One turning vector, and how many steps it has turned:
The counts run from 0 to 772.
[ 93 159 104 107 169 148 141 124  85 168 135 146 143 106  81 127 118 100
 114 103 137 155 124  97 150 133 146 114  97 133  88  67 114 107  94 110
 156 140]  73
[120 169 146  99 176 104 128 141 138 120 114 164 103 152 103 174 162 125
  85 122 148 150 180 129 117 146 124 116 120 126 154 114  90  76  79 130
 169 122]  213
[153 110 160 141 158 105  99 114 117  86 124 139 107 164  96 160 148 120
  79 111 154 160 131  84 135 134 135 107  97 122 116 135 131 161  66 117
 183 156]  519
[127 108 107 131 151 146 153 119 169 130 123 128 125 139 166 150 140  92
 118 183 167 165 104 191 148 141 155 151 105 112 117 159 155 180 135 150
 115 141]  571
[ 98 124 101 151 119 108  81 123 101 149 117 144 143 108  88  99 110 132
 129  88 100 115 111  62 136  93  95  86 122 126 132 118 140  86 130 100
 158  97]  84
[138 103 119 155 138 148 146 145 181 154  95 108 134  98 144 121 124  82
 136 166 164 111 109 182 122 133 112 177 125  81 120 145 150 156 136 109
  96 139]  148
[167 179 123 147 137 128 138 123  59 117 146 115 140  98 167 140 126 172
 156 107  83 121 137 145 121 124 156 114 132 162 144  81  76 134 134 110
 135 151]  190
[120 124 188 139 112 101 106 143 115  96 120 133 109 130 109 110 117 133
 117 114 115  99 164  69 110 109  81 120 162 143 165 135 116  88 129  90
 120  98]  449
[124 182  61 108 132 137 112 137 105 161 149 122 127  97 162 117 122 179
 160 118 103 123 145 173 117 117 133 124 141 149 135 107  82  87 165 139
 125 108]  387
[125 131  55 132  99 142  95 133 145 179 133 104 132  97 160  99 120 185
 148 134 127  96 125 192 102 127 129 142 131 113 123 150 120 134 182 144
 112 116]  139
[113 147  45 120 144 143 105 107  80 174 156 124 144 106 139 126 122 154
 150 115 119 150 104 137 148 114 163 106  96 147  86  95 108 132 144 129
 153 147]  328
[117 104  88 143  93 148 130 121 118 150 138 124 175  87 114  78  88 133
 172  98 100 106  98 107 147 113 114 120 128 130 107 111 142 121 167 104
 103 125]  505
[152 110 132 122  99 134 147  90 139 126 127 130 141 143 118 129 152 175
 113 105 126 121 133 135 134 191 189 109 118 137 130 156 140 180 121 189
 154 166]  689
[161 127 189 145 140 133 194 107 137 105  95 133 134 119 132 160 151 104
 111 135 134 133 129 138 130 180 175 137 123 125 142 140 145 195  90 150
 121 166]  433
[123 135 137 112 116 128 145 100 122 164 146 108  88 139 143 136 156 172
  84 153 129 103 159 145  94 183 189 152 129 138 138 146 123 169 138 179
 144 147]  49
[131 142  71 158 153 146 133 109 119 178 113 105 138  93 133 136 141 137
 127 125 140 132 108 162 121 151 179 139  95  97  93 111 137 177 116 135
 159 172]  326
[117 121 131 143 141 130 150  93 128 170 122 125 106 123 125 147 143 117
  84 147 141 127 117 123 110 172 187 158  98 112 120 132 163 190 106 154
 160 161]  492
[107 130 162 138 174 113 141 145 172 118  95 161  98 137 124 160 139  54
  98 165 165 149 139 120 127 111  98 140 125  97 152 149 153 107  99 111
 126 103]  401
[112 110 171 113 132 127 148 128 142  91 112 166 155 152  65 123 129  68
 122 101 149 144 119  78 168 124 101  94 116 132 119 126 146 108  89 110
 129 117]  262
[109 137 102 144 177 101  80 109  96 132 135 137  89 152 136 161 153 122
  79 135 135 162 124  81 116 104 141 112  92 124 117 131 143 129  98 121
 198 129]  745
[110 156 125 144 146 139 187  93 132 180  96 131 137  93 123 145 152 123
 107 130 131 116 119 137 115 185 191 141 106 117 132 122 156 161 114 167
 146 150]  660
[ 97  75 151 132 114 125  94 135 172 127 135 127  91 164 120 111 123  97
  82 174 160 129 114 118 115  98  98 147 136 100 123 183 162 134 140 114
 124 107]  313
[149 115 123 139 120  88  62 129 126  88 134 135  97 172 155 131 142 178
 123 119 102 131 144 114 120  89 101  79 140 147 169 164 113 109 136 131
 167  97]  361
[127 151 186  83 165 125 139 158 124  86 147 154 105 173 119 154 128  90
 105 147 148 158 159 115 146 113 106 132 138 151 136 111  87  90 101 100
 113 123]  626
[ 95 138 116 132 134 110  60 141  93 173 156 123  92 117 107 105 107 154
  99 121 119 119 149  86  95  90  92 130 130 123 119 109 108  82 140  84
 163 116]  724
[135 175 126 104 189 104 103 157 126 113 114 153 113 147 117 166 158 120
 101 123 149 166 170 139 129 126 116 109 115 121 140 109  86  79  80 115
 173 125]  380
[132  95 204  99 107 130 155 129 172  90 133 140 114 174 114 129 133 106
  90 164 157 125 153 136 128 155 132 151 148 128 138 169 143 148 123 148
  93 130]  38
[110  87 172 161  94 110 126  96 137 116 116 138 106 143 136 106 129 111
 108 139 108  92 110  65 119 117 118 123 139 134 168 178 185 147 143 141
 128  87]  254
[106 145  61  94 172 135 106 116 100 142 167 149 133 143 121 147 132 114
 123 123 135 186 119 120 164 112 147 103  98 144  81  94 117 109 110 126
 158 132]  743
[100 111  98 121 131 121  75 162 164 127 115 153 118 138 120 112 122 105
 124 139 150 141 131 122 130  75  59 116 137 102 140 163 140  67 146 103
 127  78]  144
[101 125 129 106 134 156 197 108 184 145 112 147 130 135 115 142 143  87
 110 164 156 131 116 157 144 179 156 143 127 115 121 153 155 153 120 174
 100 123]  236
